In the data rows, 128 means zero.
Here are some points:
[157 167 153 125 143 145 143 179 143 138 131 158]
[169 167 152 127 146 145 144 192 140 135 127 164]
[128 175 177 135 182 155 139 143 138 147 134 173]
[ 89 179 211 132 232 180 126  84 129 157 128 182]
[158 151 145 128 143 142 138 185 138 135 129 144]
[163 169 149 130 144 145 147 186 143 135 130 159]
[113 127  81 126  68  91 128  86 124 106 127 146]
[157 151 151 126 145 141 142 181 140 134 129 142]
[144 174 171 133 177 154 141 164 132 144 132 168]
[160 172 149 128 142 147 148 184 144 140 130 167]
[ 90 139  81 131  76 112 127  32 133 101 129 171]
[169 165 147 128 144 150 151 192 140 138 132 163]
[150 160 133 126 129 141 143 168 140 131 132 164]
[144 156 128 129 117 136 142 152 144 129 129 163]
[164 167 158 130 154 157 149 190 148 140 130 158]
[154 151 151 126 141 142 140 178 139 134 128 145]
[159 170 153 129 141 146 148 184 144 136 132 173]
[107 118  99 123 100 105 121  90 124 120 127 119]
Then 34 other points, each followed by its number:
[169 175 151 128 148 154 154 195 157 140 132 172] 0
[119 133 104 128  96 100 127 118 123 116 127 132] 1
[ 85  34  91 125 105  81  90  56  82 117 120  15] 2
[165 166 146 127 139 146 149 194 144 139 130 163] 3
[168 167 144 130 146 145 145 197 146 134 127 164] 4
[153 169 147 129 140 140 142 179 139 140 132 169] 5
[162 168 149 129 142 140 149 189 144 137 130 162] 6
[ 89  89  87 127  85  89 105  63 108 114 128  92] 7
[166 167 147 129 142 145 146 193 144 134 132 163] 8
[161 165 152 130 147 146 149 188 146 133 126 159] 9
[133 147 172 131 179 138 126 158 119 149 128 128] 10
[160 176 134 128 124 143 150 179 149 133 135 180] 11
[149 173 160 129 160 143 141 171 138 144 133 167] 12
[156 149 142 125 141 141 144 179 133 135 130 140] 13
[165 170 151 131 144 148 147 192 149 132 131 166] 14
[158 148 152 128 141 147 140 179 142 135 130 147] 15
[169 171 150 131 144 144 150 193 150 134 132 161] 16
[137 200 129 133 118 140 154 130 158 125 132 218] 17
[156 147 146 133 144 146 138 177 136 136 128 141] 18
[165 162 149 128 144 151 151 192 144 139 133 160] 19
[151 144 145 129 147 142 142 178 137 137 128 141] 20
[ 40  14  60 123  75  84  83   0  91 103 122  35] 21
[ 75  34  84 127  93  91  88  35  96 111 122  26] 22
[160 164 156 132 157 160 147 189 146 139 126 159] 23
[121 115 131 127 135 111 120 129 112 130 125  98] 24
[152 168 155 127 150 141 145 179 142 139 128 162] 25
[152 153 151 132 148 142 142 182 139 134 126 143] 26
[166 166 143 132 137 147 147 191 147 138 130 164] 27
[161 189 146 133 141 147 148 172 155 136 128 192] 28
[ 33   0  44 119  58  67  68   0  72  95 124   0] 29
[157 148 150 128 149 143 141 182 137 134 130 148] 30
[164 165 149 132 144 151 142 194 147 134 132 159] 31
[ 50  32  73 126  87  98  88   0 103 100 121  54] 32
[165 169 147 130 139 147 151 186 144 138 132 166] 33
Which of these numbered points is nearest to each point below, ignoring the direction in which the first points spread most? Its number follows each.
[115 125 109 128 103 110 124  99 124 119 131 123] > 20
[ 62  38  71 123  78  70  83  18  86 109 123  39] > 22
[150 167 132 132 121 138 144 160 143 126 127 179] > 11
[157 172 149 131 146 147 151 182 148 142 131 173] > 5
[100  85 107 125 108  91 105  91  96 121 126  69] > 24
[ 98  55 104 123 117  98  99  78 100 123 127  50] > 22
[ 52  44  71 122  83  99  89   0 103 104 127  65] > 32
[161 164 149 129 146 148 143 195 144 140 129 162] > 31
[156 160 139 132 132 133 143 175 139 136 130 162] > 6
[148 189 147 133 144 145 149 168 153 137 132 199] > 28
[ 66  91  92 124 107 118 106   0 120 109 125 118] > 10
[132 151 173 129 171 136 127 163 120 145 135 122] > 10
[ 23   0  25 121  33  47  67   0  69  89 119   0] > 29
[159 148 149 128 136 145 138 181 140 132 130 141] > 15
[160 157 158 131 165 168 143 181 144 140 128 154] > 23
[ 31   0  35 119  53  58  66   0  77  91 118   0] > 29
[144 174 161 130 162 150 141 156 143 142 128 177] > 12
[142 173 172 127 173 152 139 169 139 143 131 164] > 12
